Read these off the grid that follows. Indices start at 1.
1) What is the entry in the bottom-left corner?
2) What is the entry in row 1 and column 1?
3) What is the entry in row 1 and column 3?
4) What is the top entry of the column that holds the smallest entry?
5) What is the entry in the top-right corner?
6) What is the entry just left of the smallest entry?
7) What is the entry in row 3 and column 1?
8) What is the entry in the bottom-right corner?
[[125 131 109 114 129 126 133 153 108 133 123 126 142 119 125 119]
 [125 132 110 115 128 126 134 153 110 132 123 126 142 120 125 121]
 [126 130 115 119 128 127 132 146 115 130 126 125 139 121 125 121]
 [125 132 113 117 129 128 131 147 115 132 125 125 138 118 127 121]
 [125 132 110 115 129 127 133 154 109 132 124 125 142 121 125 118]
 [126 134 124 123 131 127 125 130 128 128 129 126 127 123 130 126]
 [128 128 111 115 127 127 136 153 109 133 121 128 146 123 123 120]
 [126 130 110 114 129 125 134 152 110 132 123 126 142 120 125 117]
 [129 126 127 128 127 130 130 130 124 129 127 130 131 128 126 127]
 [126 133 113 115 129 128 131 147 113 132 124 126 139 120 126 122]
 [128 130 126 125 129 127 128 130 126 129 128 127 129 126 128 126]
 [127 133 125 125 129 127 127 131 126 129 130 126 129 124 129 126]
 [124 129 111 116 128 126 135 152 109 133 121 126 142 122 123 118]
 [129 125 128 128 127 128 130 131 125 129 126 128 131 129 126 128]]
1) 129
2) 125
3) 109
4) 108
5) 119
6) 153
7) 126
8) 128

Questions about the row below.
1) Which number is the entry just right of 118?
2) Which number is the entry just left of the largest entry?
[118 130 120 139 130 119 106 128 133 117 125 134]
1) 130
2) 120

125,113,131,102,125,142,141,115,145
119,148,135,128,135,114,146,124,139
119,119,126,107,124,103,147,148,136
Find the largest entry in the last column.
Answer: 145
Find the entry directly above 126.
Answer: 135
The third entry on the diagonal from the top-right corner: 147
Find the 1st entry in reading order.
Answer: 125
The median entry -> 126
The bottom-left entry is 119
The fourth entry in reading order: 102
Find the entry directly below the centre entry.
Answer: 124

[[108 113 137 127 109 121 136 139 133]
 [123 135 140 117 107 130 122 128 127]
 [107 105 132 134 127 119 147 144 138]
 [110 108 133 132 133 121 148 144 141]
 [109 109 135 130 128 121 147 144 140]
 [110 116 139 124 111 123 136 138 135]
 [128 129 135 123 152 132 145 138 143]]
The top entry of the column that holds the largest entry is 109
The top-left entry is 108
Read off the entry directly above the smallest entry.
A: 135
The entry just left of the largest entry is 123
The fifth-last entry, reading row by row -> 152
Read off the entry in the bottom-left corner.
A: 128
The last entry of the smallest entry's row -> 138
Read off the entry just left of 105.
A: 107
Read off the top entry of the column that holds the smallest entry.
A: 113
The second largest entry: 148
Read off the bottom-right entry.
A: 143
The largest entry in the first row is 139
Read off the minimum.
A: 105
Read off the entry directly below the centre entry.
A: 128
The entry just right of the centre entry is 121
Read off the fourth entry in reading order.
A: 127
The entry just right of 145: 138
The third entry from the end, reading row by row: 145
The entry in the top-right corner -> 133
The entry directly above the largest entry is 111

Questions about the row below.
1) The entry just right of 137?
2) The entry just left of 107?
3) The smallest entry?
(124, 130, 136, 125, 107, 137, 122)
1) 122
2) 125
3) 107

x =
[[132 132 126 129 129 123]
 [132 131 129 124 131 122]
 [126 124 138 124 137 131]
 [143 138 130 119 151 126]
 [127 124 132 128 127 128]
 [139 134 114 134 132 128]
 [124 131 125 125 128 128]]
Indices start at 1.
The entry just left of 119 -> 130
Find the top entry of the column that holds the smallest entry.
Answer: 126
The top-left entry is 132
Find the entry in row 2 and column 2.
Answer: 131
The entry at row 3, column 1: 126
Find the bottom entry of the column that holds the smallest entry.
Answer: 125
Find the entry directly above the smallest entry.
Answer: 132
Find the entry in the top-right corner.
Answer: 123
The entry in the bottom-right corner: 128
Find the bottom entry of the column that holds the largest entry.
Answer: 128
Find the entry in row 3 and column 2.
Answer: 124
The entry directly below 143 is 127
The maximum is 151
Find the entry at row 1, column 2.
Answer: 132
Find the entry just right of 137.
Answer: 131

Questions about the grid below. Rows and columns are numbered from 1.
1) Find the bottom-left entry.
2) Find the entry directly above the centre entry.
3) Find the entry in row 2 and column 1.
4) Find the entry directly below the centre entry.
5) Find the entry in the top-right corner.
6) Find the top-left entry.
7) Find the bottom entry of the column that holds the largest entry.
8) Find the entry at row 2, column 3.
[[124 124 126 129 130 122 131]
 [123 126 124 127 128 125 131]
 [122 129 122 132 145 127 125]
 [120 131 128 130 129 132 130]
 [120 132 123 129 136 121 132]
 [133 128 125 138 122 123 127]
 [134 116 127 125 102 143 151]
 [125 129 121 108 136 138 130]
 [127 128 133 136 134 133 129]
 [120 129 129 138 125 124 123]
 [143 127 122 136 142 127 130]
 [136 127 140 127 130 126 126]
 [130 123 130 134 135 125 130]]
1) 130
2) 138
3) 123
4) 108
5) 131
6) 124
7) 130
8) 124

M =
[[128 124 114 120 120 127 129 134 148]
 [129 134 155 150 127 108 131 124 104]
 [131 135 144 141 124 118 134 122 115]
 [118 111 115 125 123 115 136 154 153]
 [125 129 133 125 147 146 122 123 106]
 [136 139 130 123 134 147 126 110 114]]
Give the entry in the top-left corner.
A: 128
Give the smallest entry in the first row.
A: 114
The top entry of the column that holds the smallest entry is 148
The largest entry is 155
The 2nd entry from the end, reading row by row: 110
The entry in the bottom-left corner is 136
The last entry, reading row by row is 114
Give the entry directly above 133.
A: 115
The entry directly below the smallest entry -> 115
The first entry in the row that holds the largest entry is 129
The 3rd entry on the diagonal from the top-right corner is 134
Give the entry directly below the largest entry.
A: 144
Give the 3rd largest entry.
A: 153
The fifth entry, reading row by row -> 120
The 4th entry from the end, reading row by row -> 147
The smallest entry in the last column -> 104
The second entry on the main diagonal: 134
Give the entry just right of 155.
A: 150
The second entry in reading order: 124

Read these off the grid that follows.
1) Give the 1st entry, reading row by row.
2) Give the fifth-last entry, reading row by row.
3) Give the bottom-left entry.
4) Give the last entry in the row that holds the largest entry.
5) Give the second entry from the end, reading row by row.
6) Give the last entry, reading row by row.
7) Give the smallest entry in the last row.
8) Give the entry just left of the largest entry.
[[123 115 124 121 114 138 116]
 [107 112 128 128 113 152 126]
 [111 135 108 126 126 116 135]
 [120 124 124 116 124 128 116]
 [109 129 123 127 107 128 117]
 [116 145 108 113 144 111 136]
 [116 128 129 131 124 131 125]
 [124 116 125 114 129 128 129]]
1) 123
2) 125
3) 124
4) 126
5) 128
6) 129
7) 114
8) 113
